In the rows, 128 means zero.
Each row of Z is roughly a mix of the hidden directions of one of a few groups; some rows fit no group.
Z, 98 rows:
[[181 159 135 147 107  75 118 138 102 105]
 [128 133 192 136 162 110 104 165 121 162]
 [105 128 121 187 133 119 120  73 111  92]
 [135 159 141 111 190 159 141 163 160 115]
 [103 158 146 131 148  86 109 184 153 102]
 [174  95 157 101 124 108 101 159  84 129]
 [ 96 111 119  87 158 143 108 157  93 175]
 [ 96 132 174 116 117 172  95 169 141 104]
 [ 98  82 103 121 135 165 141  87 109  89]
 [146 139 112 149  86 147 156  62 132 147]
 [157 145 163 121  98 121 117 136 149 198]
 [146 131  63 111  81 145 145 110 118 101]
 [180 140 129 109 115 152 168 115  92 170]
 [109 151 153 133 125 166 198 137 158 132]
 [157 120 113  78 128  76 114 152  93 107]
 [137  97 171 142 157  94  76 145 151 142]
 [141 162 115 159 120 161 162 109  95  77]
 [141 113 148 143 116  92  93 144  76  81]
 [130  90 162 143 160 105  69 154 112 134]
 [139 127  99  74 120 126 167 147  97  84]
 [ 83 124 121 176 133 119  99 107 139  74]
 [160 161  76 155 138 148 159  96 116 155]
 [123  78 110 120 120 156 138  83  93  86]
 [114 115 142 161 111 113 172 115 195 121]
 [146 144 160 150 116 180 142  90  80 135]
 [142 151 153  77 131 109 149 167  79 138]
 [133 140 109 146 113 146 140 124  61  75]
 [147 124 175  98 136  77 149 114 117 172]
 [152 157 141 185 141 157 144 106 129  79]
 [126 131 121 100 102  54 143 158 151 114]
 [147 114  99 133 114 173 155  70 112 158]
 [171 146 136  89  88 110 175 140 107 150]
 [136  81 113 179 114 129 104 117  93  88]
 [ 98 116 131 170 181 125  78 147 146 128]
 [199 150 104 141 124 126 136 117  91 160]
 [135 132 142  88  86  91 172 147  89 131]
 [155 145 105 159 153 148 111 196 121 145]
 [143 132 133  95 159 103 168 164 168  90]
 [110 124 174 142 165  86  93 166 142 142]
 [126 151 108 106 173 195 130 143 114 106]
 [133 136  71 104 104 170 156 118 110  91]
 [127 106 139 142  88  86  92 107  85 161]
 [139  97 150 107 136  96 101 167  93  80]
 [ 68 127 144 114 154 142 119 165 175 145]
 [135 105 103  97 145 199 123 104 137 154]
 [150 126  77  92  88 140 170  98 128 122]
 [ 93 116 130 169 139 117 115  61 124  98]
 [161 128 124  90 103  63 117 148  98 133]
 [120 112 145 125 165 135 112 132 184 186]
 [ 73 159 101 147 169 132 141 142 163 103]
 [144 152 113 176 122 168 162  97 127  86]
 [153 182 111  88 118 164 162 154 116 133]
 [116 133 111 123 146 175 144 118 151 199]
 [ 98 125 153 176 164 166  83 131 125 116]
 [156 147 113 123  77 138 176  94  95 113]
 [188 135 136 123 164 181 138 128 101 113]
 [139 162 152  87 100  72 130 148 113 102]
 [114  85 113 107 104  98  97 149  71 121]
 [ 89 102 133 165 170 175 111 106 141 112]
 [102  93 142 185 135 119 100  95 166 134]
 [163 166 144 127 138 100 114 177 136 177]
 [130 112 149  80 152  86 140 163  89 104]
 [107 149 157 119 151 103 103 192 159 144]
 [131 120 166 105 139  83 101 144 178 163]
 [ 91 129 129 171 151 103  85 163 149  96]
 [199 136 112 128 141 113 122 148  81 147]
 [163 132 167  99 142 155 139 144 107 187]
 [113 105 177 118 174  88 150 157 144 108]
 [134 147  85  94 126 181 128 130  80 109]
 [ 97 104 117  91 154 143 106 158  83 167]
 [114 136 174 165 136 135  91 119 118 187]
 [113 110 148 181  90 106 113  92 145 165]
 [151 112 136 181 122 129 127  97 192 118]
 [126 105 101 181 143 185 140  99 143 132]
 [133 147 164 169 144 119  98 127 173 175]
 [138 136 166 119 151  99 111 194 133 161]
 [134 114 168 159 186 136  83 147 114 129]
 [131 166 104 150 129 181 178 102 129 110]
 [149 130 132  74 112  79 155 159  97 114]
 [ 93 119 100 172 135 156 108  88 131  84]
 [110 107  91 148 154 175 127 105 159  84]
 [165 173 114 152 106 131 147 104 141 183]
 [129 182 125 140 148 119 128 163 166 180]
 [140 166 135 162 153 173 160 103 170 123]
 [132 142 155 117 150 118 129 126 202 170]
 [144 125 103 163  86 132 147 102 103  71]
 [106 105  70 104 115 152 130  92 160 101]
 [146 136 143  94 129  89 132 195 144 155]
 [142 138 132  73 113 103 152 159  72 124]
 [146  83 155 114  97 109 112 118  88  80]
 [146 142 114 169 103 140 148 106  99  65]
 [ 96  92 114 128 112 153 142  76 119  78]
 [141 148 137  71 141 124 145 168  75 121]
 [153 128  77 104 107 191 150 116 124 130]
 [ 96 123 130 171 165  98  84 158 149 108]
 [149 132 103 144 100 160 157  64 123 156]
 [126  88 145 181 127  97 116 107 106  81]
 [125 121  79 103 128 109 118 184 173 119]]

Each list below has one row that fits no group; the rest each fit one group, if only roughly. Name that row.
  K544: [165 141 157  96 117  87 159 155 113 170]
  K828: [125 116 172 118 149  83  80 166 107 126]
  K331: [132 132 119 112 126  72 123 195 156 128]
  K526: [168 176 133  85 131 116 155 169 146 143]
  K774: [ 92  93 160 183 151 126  99 103 137 139]
  K600: [119 102 100 183 135 146 101 119 146  76]
  K783: [121  72 103 151 128  96  95  95 149  99]
  K898: [124 115 118  94  83  80 118 148  82 107]
  K766: [153 128 137  84  94  99 174  89 115 147]
  K881: [ 84 117 181 141 157  93  96 127 153 119]
  K719: [152 111 124 136 123 104 125 117  84  56]
  K470: [141 118  46 128 131 165 136 127 145 117]
 | K600
  K796: [146 146 145 110 105  67 144 184 132 132]
  K123: [167 140 148 114 145  94 101 191 112 143]
  K407: [128  96 106 153 109  93 143 109 189 100]
  K817: [119  94 121 176 106 109  76  90 130 144]
  K669: [ 86 122 132 158 119 176 125  80 159 151]
  K19: [141 148 101 151  88 136 171  90 169 109]
  K527: [161 175 142  82 132 113 138 172 106 151]
  K659: [115 143 144 178 112 158 126  85  91  90]
  K814: [109 139  78 158 133 154 162  80 131 100]
  K941: [136 129 116 185 145 178 136 109  97  92]
  K994: [147 146 150 114 152 105 105 193 133 168]
 | K669
  K489: [114 132  99 140 155 204 127 113 146 102]
  K989: [168 116 127 118 145  96 106 163  75  94]
  K135: [ 73 128 102 139 137 168 155  91 163 122]
  K873: [ 93 137  92 162 117 122 133  97 104  70]
  K920: [139 164 105 114  75 118 166 109 115  86]
  K871: [145 144 122  91  90 108 194 148 138 116]
  K956: [127 142 107 168 152 193 149 113 101 110]
  K380: [124 137 131 128  72 145 158  74 103  99]
  K536: [148 138 172 105 131  66 143 166 135 145]
  K535: [102 156 131 141 100 144 148  97 179 175]
  K450: [130 125  86 129  77 138 172  95 164 118]
  K773: [122 108 134  78 109  75  99 158 103 145]
  K874: [170 153 160 111 123 111 145 180 103 163]
 | K873
  K368: [126 136 107 142  94  98 165  74 111  88]
  K909: [109 143 123  73 132 127 145 137 167 186]
  K762: [122  97  97 134 110 148 145  95 187 164]
  K7: [152 142  73  87 131 149 144 141 121  78]
  K197: [161 134 129  77 145  75 133 166 125 105]
  K68: [107 122  90 134 104 187 128  94  89 119]
  K366: [123 117 158 177 121  94 111 109 179 159]
  K268: [ 99 131 141 170 125 163 115  78 108  86]
  K886: [ 93 126 179 174 155 136  94 103 116 113]
  K101: [123 116 116  81  80  73 120 148 108 123]
  K285: [100 127  80 149  99 136 121 121 141  63]
  K8: [176 152 130  98  92 144 167 158  99 146]
  K311: [140 135 109 121  97 169 134  86  68 112]
 | K311
  K482: [126 123 131 151  79 121 142  69 127  82]
  K119: [155 155 161  93 114 101 139 167  84 104]
  K314: [ 92 104 135 100 174 144 111 183 143 141]
  K757: [125 155 180 131  95  92 112 151 169 152]
  K653: [118 113 113 155 181 171  84 146 138 150]
  K337: [132 140  99 153  88 143 157  78 106  89]
  K494: [163 136 153 114 148  94 133 178 124 179]
  K648: [ 90 132 118 148 102 152 155  66 161 130]
  K768: [123 140 114 119 130 148 158 108 200 168]
  K837: [104 114 163 165 167 138  76 115 123 159]
  K173: [111 126 149 140 170 114  82 185 152 137]
  K827: [149  99 133 130  82 141 144  66 100 111]
  K247: [148 100 120 138  89 134 141  67  98  94]
  K668: [159 156 152 127  82 101 174 120  90 126]
 | K119
  K799: [140 166 162  90 142 132 130 163  80 160]
  K780: [ 98 119 153 163 139 176 106  78 113 110]
  K737: [124 123 135  73  99  70 119 146 152 151]
  K155: [157 128  87  75 123 108 145 148 112  82]
  K26: [ 80 157 120 152 115 147 146  98 183 146]
  K517: [133 175 114  86  87 115 176 118 146 120]
  K955: [139 130 137 127 109 108 140 106 211 148]
  K111: [154 161 152  86 128 125 144 193 112 129]
  K630: [ 78 125 166 162 140 101  91 123 142  92]
  K543: [112 107 191 130 124  75 133 140 115 159]
 | K111
  K140: [136  87 153 178 163 134  92 122 164 137]
  K779: [125  81 124 109  91  68  98 134 142 140]
  K204: [137 132  79  99  80 141 157 127  90 101]
  K156: [131 161 113 125 109 148 176  96 187 133]
  K725: [122 102 161 100 171  84 105 151  91 119]
  K70: [171 141 172 121  97  89 102 154 123 160]
  K22: [122 123  82 105  92 181 147 105 139  95]
  K281: [ 99  91 153 178 123 100  99  94 123 102]
  K738: [108  88 118 174 148 126  93  98 167 104]
  K137: [163 125  91  97 136 127 133 186 156 159]
  K835: [113 136 110 130 149 191 172 124 154  93]
  K240: [101 130 162 101 158 161 131 148  66 132]
  K888: [142 146 114  77 100 129 143 149  65 124]
 | K281
  K443: [ 65 124  97 129 149 162 154 107 159 114]
  K23: [139 114 160 116 178 151 108 142 131 189]
  K216: [ 95 135 136 177 134 154  86 155 137  84]
  K627: [134 122 171 137 154  95  78 154  88 108]
  K884: [145 121 156 145 106  62 100 122 131 170]
  K103: [100 119 145 158 175 151  77 161 145 131]
  K356: [115 142 119  54 105  96 133 149 120 156]
  K224: [138 129 153 153 170 109 100 189 130 158]
  K610: [ 81 118 105 162 133 120 145  81 166  98]
  K457: [134  88 120 132 122 127 128 101  85  61]
  K891: [124 139  92 155  97 179 136 101 111  84]
  K522: [118 122 135 167 187 129  85 160 136 155]
  K876: [152 153 163 139 153  85 108 150 172 160]
 | K610
  K479: [125 109 104 156 129 166 147  93 188 151]
  K542: [116 139  99 152 151 196 153 116  93 124]
  K938: [122  99 131 131  79 150 146  60 121 116]
  K515: [124 135 166  81 154  90  98 165 129 155]
  K905: [132 140 173 138 191 137  95 159 110 140]
  K422: [113 138 118  63  87  84 139 142 138 144]
  K878: [133 156 144 145 161 154 150 118 193 158]
  K782: [111 173 125 141 167 107 117 187 156 134]
  K125: [124 129 100 129 148 178 123 189  92 117]
  K697: [135 133 114 146 101 159 154  62  96 105]
  K880: [ 95  85 159 141  99  86 140 113  87 136]
  K498: [150 117 162 104 142  96  94 191 114 135]
  K692: [133 121 119 115  89  89 117 140  69  87]
  K743: [137 112 156 122 178 168 105 125 123 184]
 | K125
  K198: [109  94 143  95 161 113  84 158 122 171]
  K440: [107 110  81 142 123 184 135  97 129  90]
  K791: [165 130  97  77 103 136 176 111 123 154]
  K931: [ 91 101 113 117 162 172  85 129 166 127]
  K80: [128  96 182 138 166 100  88 159 126 124]
  K129: [101  85 115 166 144 141 131  96 173  93]
  K317: [118 128 157  78 135  79  99 161 113 156]
  K561: [146 156 155 165 136 102 118 194 108 132]
  K646: [113 128 130 106 153 146 134 123 189 186]
  K934: [179 119  86 126 155 150 139 121  75 143]
  K172: [160 120 129  68 125  99 162 138 135 173]
  K435: [136 147  97 128  77 130 169 103 102  84]
  K902: [140 133 151 114 148  85  97 195 122 113]
 | K80
  K296: [138  97 121 137  86  85 107 130  88  83]
  K879: [104  81 101 163 138 143  91  88 127 101]
  K763: [147 114 146 198 153 146 105 118 117  91]
  K518: [ 61 145 128 128 158 133 132 152 178 122]
  K180: [128 159 103 157 135 199 132 112 159 131]
  K999: [105  94  99 151 113 146 105  76 161 159]
  K849: [110 115 100 152 175 159  83 163 152 127]
  K587: [ 61 120 120 125 164 136 126 149 151  84]
  K675: [185 153 133 144  77 113 138  92 122 145]
  K319: [137  87 133 139  96  81  89 135  97  95]
 | K999
  K200: [155 141 153 112 151 100 100 193 120 153]
  K694: [140 176 141 145 143 151 148 132  76  83]
  K912: [124 152 147 123 121 142 129 137 169 205]
  K215: [ 90 167 132 142 120 134 143 120 190 165]
  K262: [125 191 142 106 170 167 156 134 127 137]
  K649: [111 123 187 119 133  94 123 116 149 184]
  K244: [141 109 123 102  71  65 123 131 143 116]
  K248: [126 115 104  89  67  83 130 133 101 121]
  K840: [ 93 142 123 122 182 125 117 188 153 135]
  K230: [141 118 145 107  89  61 116 131 169 128]
  K813: [144 140 140 118 163 123 110 185 140 185]
  K375: [127  95 121 176 111  91  95  95 167 133]
 | K649
  K338: [119 120  78 158 133 170 124  77 117 100]
  K975: [ 98 148  87 128 113 170 178 124 164 123]
  K34: [134 144 175 136 187 133 104 141 163 156]
  K925: [122  87 158 132 147  70  85 128 103 132]
  K83: [112 117  91 163 123 185  96  89 127 124]
  K166: [112 115  74 142 144 191 109 114 147 112]
  K446: [192 131 120 135 100 139 138  98 100 172]
  K120: [140 114 160 105 120  52 123 148 104 136]
  K867: [128 108 138 111 108  77  93 150  75 105]
  K990: [156 177  99 109 151 171 141 150 164 118]
  K570: [137 153 173 137  82 143 156  99  86 109]
 | K975
  K771: [153 101 149  94 155 125 100 184 103 154]
  K456: [117 138 167 112 187 135 100 165 120 161]
  K64: [117 133 166 162 197 138 126 158 130 110]
  K65: [147 140 157  75  90  96 153 167 132 140]
  K302: [141 120 127 186 148 168 140  96 175 128]
  K899: [164 147 153 141 154 153 124 175 107 177]
  K408: [125 161 130 163 138 178 129 113 184 152]
  K963: [150 140 163 122 152 145 115 191 123 172]
  K788: [ 96 129  88 138  91 147 125 110 141  66]
  K18: [ 78  98 127 163 129 181 134  92 118 121]
  K524: [107 111  87 129 144 187  95 142 163 115]
  K496: [136 138 116 163 137 171 160  96 184 144]
  K699: [183 136 151 120 133  94 105 177 109 154]
  K683: [141 100 137 200 142 145 108 103 150 102]
 | K64
  K28: [148 162 154  88 115 101 175 168 122 144]
  K784: [128 127  78 151 132 158 155  76 104  99]
  K468: [127 134 203 114 151 122 117 151 122 169]
  K144: [125 122 154  90 116  58 100 157 131 133]
  K863: [ 87 146 162 121 133 117 115 167 182 157]
  K514: [ 98 131 107 155 129 203 134  95 125 123]
  K506: [ 97 108 136 185 150 161 105  96 162 129]
  K613: [ 89  98 137 108 139 110 141 130 142  56]
  K363: [144 140 182 109 135 115 121 190 123 162]
  K752: [112 136 102 143 162 200 149 121 105 144]
  K684: [ 99  88 104 172 123 146  98  80 142 117]
  K933: [ 89 138 118 131 129 170 149 104 174 176]
  K556: [137 155 126 137 127 157 169 100 195 142]
  K663: [123 114  78 147  98 160 151 111  82  98]
  K582: [108 135 163 159 144  90  93 184 132 118]
 | K613
